(in the rows, 128 means zero)
Each named turn below is shown by a few rows before and after it. Which turns, in which order, take the first row of each later pair to the second? The first pair is answered.
T (before => after):
[135 127 156 114 101 113 157 144 132 117 120 135 102 100 132 129 115 116] => [129 135 125 104  95 117 144 158 144 103 139 135 119 112 107 119 118 130]
[149 184 155 154  94 132 124 106 180 144 126 107 128 126 106 111 102 147] => [155 190 124 140  99 117 128 105 171 145 138 104 166 129 123 114  94 148]
[126 129 141 130 122 114 148 119 127 146 114 130 101 110 126 119 124  82] => [117 144 107 123 115 129 138 141 146 123 126 131 109 119  92 107 128 102]
J (before => after):
[156 118 145 166 118 100 169 136 105 133 135 129 140 127 139 165 126 112] => [130 102 150 176 134 126 157 140 104 127 121 141 110 128 110 144 152 104]
[119 114  74 106 141 118 164 185 117 119  60 140 164 146  70 124 131 136] => [ 82  82  69  96 150 127 109 168 123  86 143 150  97 133  84 114 118 142]
[129 149 127 125 109 130  98 120 143 112 144 130 137 124 107 125 125 136] => [140 159 126 124 105 125 111 121 141 117 126 123 154 127 102 131 127 130]
[132 137 101 113  95 149  82 174 173  73 140 148 113 140  49 117 141 165] => [156 154  89 103  72 117  93 164 177  73 163 129 148 136  88 138 113 176]
M (before => after):
[ 99 105 150 133  98 122 139 139 129 111 143 122  97 125 111 121 118 134] => [116 130 122 130  85 119 151 153 133 127 122 113 141 137  94 120 125 147]
[151 149 129 124 120 125 162 124 118 120 128 120 164 149 159 136 102 107] => [139 128 143 126 131 123 154 112 114 114 146 122 136 140 172 142  97  97]
[120 136 133 136 139 163 125 135 121 166  80 141 143 144  96 106 165 118] => [112 131 137 129 160 154 117 114 109 179  93 140 137 138 133 102 165 112]
[115  87 118 128 133 102 138 169 130  72 170 150  86 112 124 164 101 124] => [139 130  84 123 118 100 158 193 147  82 134 141 145 132  90 160 114 143]
C (before => after):
[135 106 154 130 144 148 155 135 128 100 158 122  52 112 151 158 147 112] => [157 117 161 133 130 131 182 153 129 104 133 117  78 118 146 180 148 110]
[135 113 107 118 145 101 146 134 113 117 152 136 147 124 174 155 109 125] => [128 106 102 112 145 108 134 128 112 118 161 138 135 123 175 147 111 126]
[115 133 127 132 122 131 131 138 110 136 102 128 121 131 133 115 132 125] => [125 149 128 125 107 123 134 133 123 134 105 119 137 134 134 120 123 130]
[125  99 138 129 131 132 133 120 110 133 135 135 107 118 144 136 143 111] => [141 114 140 133 116 121 152 125 116 135 121 128 129 119 143 147 130 115]
Then:
(2 to 4 turns a pair)
[135 119 170 146 125 133 146 140 116 141  69 131 107 117 108 142 145 115] => [134 132 152 137 143 122 143 113 102 171  72 129 146 120 144 131 144 117] -> M M
[ 89  77 119  98 159 141 122 187 113 108 170 156 104 125 110 117 118 116] => [131 114 123 108 150 125 176 197 110 144  89 142 172 139 103 132 124 110] -> J J
[126 128 111 115 119 112 105 126 148 114 174 116 123 126 162 127 112 143] => [148 146 145 135 120 109 152 131 134 155  93 106 153 132 155 137 122 121] -> T J
[105 160 161 151  62 146 106  85 179 133 128 101 107 124 134 120 108 129] => [ 98 167 123 147  85 169 116 113 168 150  75 114 147 140  91  98 146 126] -> M T J
[112 131  98 121 128 167 101 156 162  78 174 136 102 137  96 118 146 133] => [163 188 176 143  88 134 150 106 160 142 129  93 134 133 145 142 121 127] -> J T J C
[146 166 133 120 115  92 145 107 122 145 121 112 176 122 170 162  90 149] => [127 155 178 151 102 144 139 143 157 127  74 120 107 125  78 139 122 141] -> M T J J
[127 131  88  96 148 131 156 131  94 156 101 132 199 132 155 130 136 139] => [130 121 109  96 153 122 156 115  83 161 115 130 182 122 185 139 122 132] -> J T J J
[135 165 143 119  95 160 131 134 142 157 100 138 150 134  77 134 134 143] => [125 144  89  88 128 131 115 115 122 152 157 149 178 132 141 138 120 143] -> J T
[148 181 205 156  86 146 130  84 172 164  93  89 105 131 101 108 123 160] => [147 174 178 153 117 163 148 106 150 184  45 104 144 146  88  90 152 148] -> T T J C
[123 152  69 105 115 150 121 144 157 117 155 130 157 137  99 107 121 157] => [110 136  71 109 134 164 115 144 148 122 140 146 140 137  90  95 139 144] -> J C
[111 114 170 129 149 141 109 101 109 152 131 141 102 118 163 112 131 116] => [136 155 170 137  88 153 117 129 159 126 123 116 114 129  99 120 124 145] -> C C T
[137 176 146 142 116 125 161  85 131 186  97  73 203 160 185  73 126 149] => [ 93  88 217 174 154 145 159  96 103 159  92 113  77 138 180  84 138 102] -> M C C J
[ 89 139 136 167 133 147  93 132 160  78 175 136  75  80 128 144 107 151] => [ 87 136 140 176 139 154  93 137 159  81 161 143  72  83 116 133 119 144] -> J J J
[134 121  96  96 121 112 121 156 147  73 187 138 130 119 112 141 100 140] => [ 95  99  87 102 166 149 100 147 122  94 162 159 113 126 100  97 138 127] -> J C C
[ 87  85 121 130 168 147 114 146 111  94 158 170  98 133 121 110 163  95] => [110 131  79 121 160 146 135 169 115 111 117 161 175 152  98 101 177 107] -> M M
[ 92  89 136 135 187 145 119 131  86 156  67 174 124 131 115  96 176  96] => [ 89  81 132 114 145 112  77 108 118  95 200 160  66 112 155 128 112 126] -> M J T
[170 117 144 146 102 150 144 141 140  78 113 115 113 172  87 118 126 155] => [169 119 129 127 102 134 128 115 142  71 165 108 119 169 130 127 104 167] -> C C J
[139 149 194 147  99 131 147 124 150 134 120 119 108 119  97 125 109 131] => [118 151 185 142 116 145 116 102 151 139 139 120  94 119 107  98 120 132] -> C J J C
[160 127 147 130  99  84 170 160 116  99 117 113 136 123 116 191  99 101] => [164 162 104 122 103  92 167 153 120 129 103 105 191 138 115 164 116 117] -> T M
[122 107  87 110 110 144 102 204 154  63 136 130 115 127 107  95 147 165] => [123  71 167 137 126 130 129 185 121  74 113 141  64 106 143 123 140 127] -> C T M T
[125 115 132 137 118 135 141 149 132 143  71 145 136 127 117 123 142 125] => [140 143 108 119  91 113 128 131 152 130 125 127 163 125 143 137 108 152] -> J C M C
[145  91 108 122 135  91 152 175 107  73 156 148 114 130 126 139 143 137] => [159  93 135 131 138  83 172 166  94  89 126 145 126 126 144 149 142 130] -> T J
[ 96 147 112 126 141 106 137 124  92 141  96 117 154 118 159 147 157 111] => [ 79 131 107 118 142 109 113 113  94 126 141 120 128 116 173 143 144 117] -> J J
[ 77 154 109 125 148 155 127 106 128 174  79 146 135 136 101  66 171 121] => [110 154 140 139 135 127 174 119 116 184  42 140 151 136 110 103 161 108] -> M C
[123 191 108 122 131 109 124  99 140 160 104 107 191 143 144 111 121 139] => [ 78 141 130 133 169 151  91  99 127 155  97 135 121 135 120  81 153 122] -> J M
[ 81 165 140 139 129 170 108 134 170 143 108 145 158 115  65  72 161 140] => [ 65 136 109 119 153 158  84 115 157 129 166 155 147 106 104  71 153 145] -> M T M T
[120 158 112 107  98 101 115 152 183  83 145 119 102 169  76 104 106 156] => [133 151  97  96 104  69 122 138 161  80 173 117 127 160 127 128  84 153] -> C J
[ 91  88  80 118 183 125 102 145 105 102 160 157 130 134 130 113 157 110] => [124  77 154 145 178  98 155 143  84 120 104 150 113 122 144 154 144  78] -> T C M J
[177 139 116 156 110 109 149 132 108 120  72 127 175 139 168 152 136  88] => [162 104 144 159 119 103 139 124  89 111  96 141 127 130 188 160 124  74] -> M J J C
[136 140 109 135 151 132 154 167 123 140  98 134 150 140 107 124 151 121] => [114 121 104 131 169 146 129 159 117 138 115 142 125 133 114 107 158 121] -> C C C
[134 153  78  88 104 137 108 155 154 132 152 119 112 121 131 128 118 168] => [120 153  81  93 114 151 101 153 143 148 141 122 110 126 123 107 133 160] -> J C
[145 136 109 102 118 104 134 110  96 170 133 120 161 131 179 112 106 132] => [113  83 148 116 119 130 113 126 109 127 164 136  66 118 146 114 107 126] -> C M
[103 117 124 133 152 159  96 125 139 120 129 142  84 121  96 104 145 139] => [118 152 103 131 127 162 100 131 157 119 125 127 123 132  83 104 139 159] -> M C C C
[ 97  58 149 139 174 113 192 138  59 118  88 194 108 128 148 153 163  93] => [104  89  96  99 122  87 143 137 116  51 227 169 106 124 157 172 101 149] -> T J
[148 124 179 150 151 116 181 121  71 177  52 131 156 135 144 149 142 104] => [133 135  50  85 134 101 112 128 115 107 207 129 177 136 149 144 100 167] -> J T J
[117 146 153 131 144 132 118 103 142 156 106 127 116 154 127  95 136 160] => [121 147 131 117 137 110 108  97 147 145 145 119 132 151 153 113 112 168] -> M J T T
[127 130 114 139 138 152 140 164 142 128  88 141 131 145  85 108 145 112] => [145 122 103 117 144  97 149 124 112 135 139 134 159 128 180 136 105 111] -> J M T
[108 164 138 147 142 106 158  95 140 177 114 132 192 130 152 111 105 132] => [ 71 139 109 149 176 152 127 114 145 160 110 153 163 132 104  71 136 133] -> J T
[122 174 115 134  88 138 125 100 169 137 140  93 142 141 112  95 135 156] => [ 94 133 121 135 140 136 109  73 121 150 154 115 114 133 163  80 147 127] -> T C
[109 133  87  94 177 168  86 121 143 161 132 166 136 155  88  69 165 166] => [187 186 126 106  98 115 155 144 176 157 108 122 179 157  80 141 111 178] -> M M C C
[159 157 101 145  80 104 148 158 150 116 130 101 159 158 125 147  84 125] => [108 113 107 144 106 143  98 154 158  84 174 125  79 147 104 118 105 122] -> J J
[135  95 175 136 142  96 163 135 106 138  96 129 105 117 161 155 120  91] => [105 100 110 124 137 144 116 180 152  90 137 139  87 134  77 120 137 125] -> J T
[ 92  98  91 104 159 144  93 124  94 117 162 147 133  84 133 151 113 145] => [102 106  84 104 165 136 109 121  78 139 139 150 163  88 143 150 121 138] -> J C C
[122 139 132 137 135 142 140 135 124 149  81 133 142 131 101 114 149 128] => [137 140 157 141 125 116 154 119 116 152  90 127 140 124 136 132 129 119] -> M M C
[124 167  56 124  98 146 132 154 133 118 122 109 238 142 111 138 137 128] => [ 76  79 144 138 129 144  91 103 112  83 200 130  84 100 173 150 113  97] -> M M
[ 91  74 118 100 185 133  93 144 109  96 139 134  90 129 128 119 139 115] => [132 109  91  87 137  95 111 158 140  66 176 111 136 130 127 153  98 139] -> M J
[120 106 190 152 135 136 110 138 153 120  87 127  76 107  79 131 156 115] => [165 170 155 134 114 105 134 124 154 160  64  99 181 125 115 140 143 134] -> C M
[ 94 123 117 126 133 156  77  93 135 135 168 139 108 122 139  99 134 135] => [146 159 129 140 103 151 140 139 153 148  85 122 159 140  90 122 136 134] -> M J J
[140 121 189 137 119 149  91 103 154 150  98 124  82 102 114 111 131 123] => [158 139 193 135  98 134 106 111 164 155  88 110 101 104 112 127 125 127] -> C C
[139 123 101 119 186 120 116 133  93 125 128 137 110 145 217  99 151 142] => [140 125 108 124 195 129 125 140  89 139  92 142 117 146 197  88 163 134] -> J J
[188 150 129 157  98 108 147 122 145 151 146 111 118 118 119 157 124 120] => [178 142 106 156 141 118 152 123 110 178 108 125 143 127 126 137 156 109] -> M J T T
[133  98 123 129 177 140 138 143 140 154 148 141 137 112 159 162 105 101] => [131 111 118 127 147 156 127 162 176 124 170 136 117 116 114 155 107 122] -> T M J
[131 155 150 116 110 127 118 103 121 129 148 111 120 126 134 111 112 122] => [139 163 146 115 101 129 125 123 134 124 138 112 127 133 111 113 111 125] -> M M
[112 107  73 116 120 137 108 119 119 136 139 131 121 147 149  99 128 150] => [132  97 116 132 127 118 146 115  94 154  93 135 115 141 171 123 130 123] -> T C
[113 127 154 136 159  96 128 113 109 125 179 145 123 116 160 149 106  74] => [127 128 167 147 165  97 158 139 102 139 121 152 145 124 136 155 122  61] -> C J
[ 91 148 110 137 150 170 109 123 136 134 113 132 119 140 110  96 141 126] => [102 142 162 147 135 156 116 101 132 138 109 121  95 128 136 118 127 115] -> J J T J
[124 153  74 129 131 153 125 149 136 127 100 122 173 132 100  99 139 128] => [102 141  74 119 145 156  85 117 131 127 155 120 136 122 138  84 131 129] -> C J M
